Which row each row swaps with, under one turn or mirror:
The rows were stretched afterwards, more along some directions than others.
Napev: [-3, 13, -1, -13, -5, -2, -1, 25, -17, 4, 1, 18, 12, 48, 0, -32, 31, -6, -28, -10, -30, 10, -1, -8, -26, -17, 0]
Tumed: [0, 29, 12, -11, 21, -13, -37, -13, -4, -11, -24, 7, -9, 14, -5, -5, 14, -46, -15, 28, -21, -32, -1, 0, -4, 0, 23]
tudi: [7, 2, -12, 1, -4, -6, 3, -1, -10, 2, -17, 12, -12, 28, -20, 1, 10, -5, -4, -7, 12, -15, 0, 28, -16, 14, -9]
Bol: [-10, 19, 1, -24, -13, -23, -14, 30, 38, 11, -6, 16, -23, 3, 22, -8, 46, -1, -9, -8, -23, -23, 13, 22, -35, 2, -2]
sipu: [-2, -11, -9, 11, -1, 8, 14, 9, -12, 3, 10, 19, 3, -12, 7, -32, -19, -23, 0, -20, 12, 55, -3, -12, -8, 14, -10]
meral: [20, 5, 27, -17, -18, -27, -22, -13, -10, 4, 3, 1, -4, 0, 17, -56, 35, 0, 23, 0, -14, -6, -3, 9, -18, 7, 27]
duko: [-4, -1, -7, -3, -8, -3, -6, 4, -9, -5, -23, 16, -11, 25, -3, 5, 12, -2, 7, -5, 14, -16, 1, 28, -12, 18, -9]
Rul: [13, 11, 7, -23, -15, -19, -23, -14, -1, 20, 0, 9, -2, 10, 3, -49, 22, 8, 6, 1, -18, 0, -8, 8, -27, -13, 21]
Puruk: [-3, -15, -8, 13, 1, 8, 17, 16, 0, 17, 15, 19, 2, -7, 3, -30, -24, -18, 6, -25, 11, 56, 6, -1, 3, 15, -20]
rol: [16, 20, 24, -23, -14, -23, -27, -14, 0, 8, -4, -4, -10, 2, 10, -43, 24, 12, 8, 5, -23, -2, -14, 12, -31, -6, 31]
Bibe: [-3, -1, -10, -3, -9, -9, 9, 21, -13, 8, -27, 14, -14, 24, -5, -5, 22, 2, -2, -9, 5, -15, 10, 31, -24, 17, -12]
vita: [-1, -16, -4, 17, -3, 8, 14, 14, -3, 20, 6, 21, -7, -8, 4, -28, -28, -18, 8, -21, 4, 62, 8, -7, 6, 19, -11]
delo: [-4, 17, 14, -4, 18, -3, -27, -8, -8, -1, -24, 9, -6, 0, -10, -6, 15, -39, -17, 18, -16, -16, -3, -7, -4, 1, 21]
Buru: [3, 31, 13, 4, -12, -27, -18, 8, 15, -7, 20, 5, -10, -5, 3, -21, 28, -33, 12, -1, -21, -8, 21, 2, 15, 32, 8]
kube: [20, 3, 11, -18, -11, -17, -15, -15, -2, 19, -2, 7, -3, 9, 0, -49, 27, 13, 2, 2, -17, -1, -6, 8, -32, -15, 24]
zib: [-2, 17, 14, -5, 18, -9, -28, -11, -6, -3, -25, 19, 7, 0, -11, -15, 13, -51, -13, 30, -12, -16, -2, -14, 3, 12, 21]
nileg: [-4, -4, 9, -16, -6, -16, -26, 13, -9, -12, 15, 5, -8, 2, 24, -31, 36, -7, 27, -18, -11, -20, 17, 19, -7, 12, 11]
maki: [-15, 17, 1, -17, -10, 6, -10, 28, -11, -4, 8, 16, 17, 47, 5, -21, 45, 7, -31, -12, -26, 9, -1, 3, -44, -7, -11]
lub: [2, -11, -3, 13, -1, 11, 25, 9, -3, 11, 9, 16, 1, -18, 6, -26, -18, -21, 6, -24, 9, 48, 3, -9, -1, 19, -11]
Gof: [5, 6, 13, -7, -7, -26, -21, 13, -7, -17, 6, -2, -12, 6, 19, -24, 40, -10, 29, -9, -18, -18, 23, 27, 3, 23, 22]
sanar: [-13, 40, 4, -28, 0, -12, -19, 18, 31, -6, -19, 19, -17, 15, 18, -1, 41, -18, -19, 9, -22, -31, 3, 15, -22, 19, 15]
kovun: [1, 13, 7, -12, -3, -24, -29, 13, 2, -13, 12, -5, -22, 11, 24, -16, 30, -11, 27, -10, -28, -14, 23, 27, 1, 11, 17]
Lono: [-3, 38, 12, -22, 15, -22, -30, -8, -6, -9, -17, 6, -21, 13, -3, -3, 3, -46, -8, 25, -23, -28, -4, 2, 0, -3, 22]
zasap: [-16, 47, 15, -23, -5, -27, -37, 35, 33, -3, -11, 5, -40, 11, 25, -2, 42, -16, -1, 6, -29, -31, 5, 24, -22, 12, 13]
Mobek: [-5, 5, -6, 0, -3, -16, -8, 10, -11, -2, -26, 15, -22, 31, -7, -2, 13, -1, 3, 1, 7, -17, 2, 35, -14, 18, -10]
Tak: [-15, 16, -3, -21, -8, 7, -2, 34, -7, 4, 2, 26, 23, 52, 11, -24, 52, 5, -32, -14, -22, 6, 7, -9, -44, -7, -6]
vodeg: [-3, 1, 0, -1, -10, -12, 0, 4, -9, 5, -28, 11, -12, 26, -9, -2, 19, 6, 4, -2, 5, -21, 7, 31, -16, 19, 2]
Lito: [-1, 31, 14, -8, 16, -6, -20, -19, -8, -1, -31, 10, 1, 8, -16, 0, 26, -29, -21, 29, -20, -25, 1, 2, -3, 1, 25]
zumok: [3, -27, -2, 18, 3, 8, 16, 18, -9, 17, -1, 20, -2, -19, 11, -37, -16, -10, 10, -18, 17, 46, 5, -4, -4, 23, -19]
vufaf: [26, 7, 26, -9, -19, -15, -30, -16, -6, 8, -2, 0, -10, 8, 4, -46, 27, 17, 16, 0, -12, 3, -6, 19, -22, -1, 22]
feda: [0, 15, 3, -16, -6, -5, -1, 20, -12, 7, 4, 12, 15, 47, -8, -39, 36, -1, -25, -9, -29, 18, 0, 9, -34, -13, 5]
viteg: [3, -18, -6, 16, -5, 7, 18, 12, -4, 11, 13, 14, -3, -12, 7, -19, -18, -18, 14, -28, 10, 44, 7, -7, 1, 19, -24]
guze: [-10, 17, 3, -32, -14, -8, -5, 38, -13, -7, 9, 10, 8, 46, 18, -34, 49, 0, -21, -15, -33, 1, 1, 1, -43, -8, 1]
zinuz: [-1, 5, -9, -2, 1, -9, 3, 0, -20, -7, -28, 18, -11, 21, -7, -10, 3, -10, 5, 4, 12, -14, 0, 24, -12, 20, -1]
Fune: [3, -17, -3, 14, -5, 11, 11, 15, -9, 11, 10, 17, 3, -11, 16, -29, -15, -10, 0, -26, 16, 54, 5, -6, -8, 23, -18]
zif: [19, 27, 15, -17, -11, -16, -29, -22, 1, 8, -6, 3, -13, 8, 2, -44, 18, 10, 3, 8, -20, 4, -13, 21, -23, -7, 29]
zotu: [-8, 24, 2, -18, -8, -2, -3, 23, -12, -5, 4, 17, 19, 45, 6, -36, 46, 2, -31, -6, -26, 7, 2, -1, -37, -11, 2]
tumo: [-3, 8, -11, -4, -14, -13, -6, 5, -10, -7, -20, 17, -15, 25, 8, -1, 21, -5, 9, -4, 14, -11, 3, 23, -15, 23, -9]
Suku: [-2, 30, 11, -1, -11, -34, -14, 16, 13, -2, 20, 9, -12, -5, 7, -25, 28, -36, 13, 2, -21, -12, 20, 4, 10, 24, 1]
Mog: [-6, 28, 6, -20, -10, -10, -19, 26, 37, 9, -3, 14, -20, -3, 23, -10, 38, 0, -6, -5, -26, -15, 13, 17, -25, 8, 7]
gama: [10, -10, 0, 19, 0, 9, 20, 18, -7, 16, 4, 10, -7, -11, 16, -24, -24, -10, 7, -26, 10, 40, 12, 4, 2, 11, -22]
zovi: [-12, 16, -11, -2, -1, -17, 2, 16, 5, 4, -29, 22, -17, 34, -6, 1, 18, -7, -1, 3, 2, -15, 0, 27, -14, 19, -11]
buvu: [2, -2, -12, -4, -9, -11, -4, 15, -10, 7, -23, 11, -21, 28, -12, 0, 4, 0, 3, -5, 1, -19, 10, 36, -12, 2, -18]
favig: [-10, 18, -5, -29, -5, 0, -7, 28, -14, -2, 10, 21, 14, 48, 11, -41, 34, -9, -35, -13, -23, 9, -6, 4, -40, -21, -4]
gefen: [3, -13, -3, 15, 5, 8, 18, 11, -14, 17, 4, 15, -9, -12, 4, -32, -28, -20, 5, -24, 3, 49, 6, -3, -2, 19, -10]
sok: [-2, 3, -12, 0, -4, -15, -8, 3, -6, -6, -19, 15, -12, 26, -14, -4, 9, -4, 0, 5, 12, -20, -2, 32, -13, 5, -11]
vusev: [12, 7, 10, 6, 2, -24, -42, -15, -25, -1, -10, -9, -15, 14, -19, -6, -2, -9, 0, 22, -11, -31, 7, 48, 19, -14, 19]
napo: [-4, -1, -7, 4, -10, 4, -6, 4, -8, -1, -21, 14, -11, 28, -12, 0, 4, 3, -4, -1, 9, -5, 6, 27, -13, 12, -10]
moge: [4, -22, -3, -8, 5, 21, -8, 29, -19, 7, -18, 8, -11, 22, 29, -11, 8, -4, -24, -16, -12, -5, 14, 19, -17, -17, -8]
feto: [-2, 33, 13, 5, -5, -27, -23, 9, 8, -7, 16, 6, -9, -7, -2, -19, 22, -38, 4, 7, -21, -13, 19, 4, 14, 24, 6]
Lota: [5, -21, -4, 16, 6, 11, 16, 9, -14, 15, 3, 14, -10, -14, 6, -41, -34, -20, 15, -27, 3, 48, 2, -5, 0, 18, -2]
Dadab: [4, -24, -4, -21, 12, 4, -11, 17, -7, 2, 4, 10, -10, 3, 23, -39, -7, -19, -14, -9, -11, 6, -4, 14, -9, -16, 11]
zufos: [-1, -10, -7, -17, 4, 4, -17, 28, -24, 6, -14, 13, -20, 26, 26, -21, 0, -23, -26, -8, -18, -1, 6, 19, -7, -25, 7]
Boka: [-2, -9, -7, 9, -9, 4, 26, 16, 8, 23, 14, 17, -2, -9, 11, -27, -13, -13, 1, -24, 10, 44, 12, -1, -5, 12, -20]
kigit: [-11, 43, 10, -20, -12, -32, -28, 26, 32, -7, -7, 16, -34, 4, 30, -16, 43, -14, -5, 1, -24, -20, 7, 22, -21, 13, 17]
fulud: [-7, 31, 11, 2, -12, -30, -23, 15, 15, -8, 24, 7, -13, -14, 6, -18, 24, -29, 15, -1, -16, -10, 16, 6, 11, 28, 5]
tiku: [10, 6, 8, 5, 8, -14, -40, -19, -24, -1, -16, -3, -4, 22, -28, -2, -7, -14, -15, 24, -7, -24, -2, 36, 15, -19, 20]
Dov: [10, -4, 10, -14, 5, -7, -18, 29, -17, 3, -6, -14, -39, 14, 31, -24, 5, -14, -3, -10, -23, -13, 7, 35, -6, -20, 16]
Zifum: [12, 7, 8, 5, 6, -17, -32, -14, -31, -2, -17, -9, -15, 15, -18, -1, -5, -14, -8, 23, -6, -33, 2, 41, 19, -17, 18]
Fis: [6, -16, -6, 24, 7, 18, 13, 4, -6, 13, 7, 20, 4, -7, -1, -18, -25, -11, 3, -19, 20, 54, -1, -6, 6, 22, -20]
lufu: [20, -21, -4, -9, 6, 10, -9, 25, -16, 2, -2, 4, -13, 16, 24, -29, -1, -19, -13, -16, -5, -3, 11, 24, -4, -30, -7]
tulid: [11, 9, 13, 8, 5, -13, -41, -15, -30, -4, -16, -8, -12, 16, -21, -5, -8, -7, -2, 20, -11, -23, 2, 43, 13, -15, 23]
Mezo: [-3, 12, 11, -11, -10, -24, -24, 19, -2, -9, 1, -4, -26, 12, 28, -6, 50, 0, 27, -16, -17, -30, 23, 33, -3, 18, 14]
bav: [8, 10, 0, 6, -3, -4, -6, -9, -11, -4, -31, 8, -17, 24, -16, -2, 4, -10, 3, 5, 9, -17, 3, 29, -5, 23, 0]
punod: [5, -19, -6, -22, 7, 6, -9, 30, -13, 7, -10, 9, -9, 26, 24, -20, 14, -8, -31, -6, -11, -24, 5, 26, -21, -35, -5]
petup: [-6, 20, 5, -21, -13, 3, 0, 31, -15, 8, 4, 14, 17, 50, 0, -24, 45, 0, -36, -16, -26, 12, 4, 4, -42, -16, -4]
Netus: [4, -7, -10, 18, -2, 13, 21, 11, -4, 18, 8, 16, -1, -13, 12, -23, -23, -19, 9, -25, 8, 47, 12, -7, 6, 20, -17]
subi: [18, 16, 21, -9, -9, -11, -30, -17, -1, 10, -7, 7, -2, 15, -1, -48, 23, 2, 10, 4, -15, 4, -9, 8, -24, 7, 23]
zepu: [-2, 10, -2, -1, -10, -13, -1, 12, -9, -4, -24, 14, -18, 36, -3, -3, 16, -8, -3, -6, 6, -17, 6, 29, -17, 17, -5]
nefis: [3, 6, -2, 6, -9, -3, -4, -2, -10, -4, -24, 6, -14, 24, -10, 15, 7, 2, 5, -7, 9, -13, 3, 32, -12, 15, -9]
ger: [-8, 32, 7, -24, -16, -15, -27, 18, 34, -2, -9, 16, -8, 10, 25, -4, 50, -8, -9, 0, -20, -21, 9, 18, -31, 18, 5]
gik: [5, -2, -10, -5, -11, -14, -2, 6, -12, -3, -20, 12, -12, 27, -11, -6, 19, -2, -9, 0, 8, -10, 3, 28, -21, 14, -10]
Dudi: [-7, -16, -12, 8, 4, 3, 22, 15, -8, 11, 12, 28, 3, -16, 10, -40, -25, -24, 14, -19, 13, 52, 3, -12, 0, 24, -15]
Dup: [14, -26, 0, -12, 4, 7, -12, 12, -16, -4, -2, 5, 1, 9, 16, -35, 6, -17, -22, -5, -13, 7, 1, 15, -15, -19, 3]
Datog: [-7, -18, -2, 13, 0, 6, 22, 18, 0, 16, 8, 23, 5, -14, 2, -36, -11, -21, 5, -18, 4, 50, 7, -20, -1, 27, -12]
gute: [-1, 39, 3, -14, -8, -8, -26, 23, 32, 6, -17, 15, -20, 15, 20, 8, 35, -8, -8, 0, -14, -21, 14, 27, -15, 2, -2]
bidu: [2, 17, 14, -14, -3, -22, -28, 15, -16, -24, 16, -9, -32, 12, 31, -16, 13, -9, 32, -15, -22, -12, 17, 31, 5, 10, 19]
zed: [21, 10, 16, -17, -16, -21, -22, -24, -2, 17, 2, -4, -11, 2, -1, -42, 23, 17, 7, 0, -20, -5, -12, 23, -33, -12, 23]
mif: [13, 24, 14, -15, -18, -25, -22, -8, 5, 16, -3, 6, -10, 16, 3, -35, 29, 15, 10, -5, -25, -7, -6, 13, -26, -7, 25]
kar: [-13, 26, 12, -21, -10, -3, -14, 19, -16, -6, -4, 15, 20, 39, -8, -25, 47, -4, -26, -1, -33, 7, 0, 0, -37, -3, 14]

fulud swaps with Zifum
napo swaps with Boka
Dup swaps with ger
zinuz swaps with Dudi
gute swaps with lufu

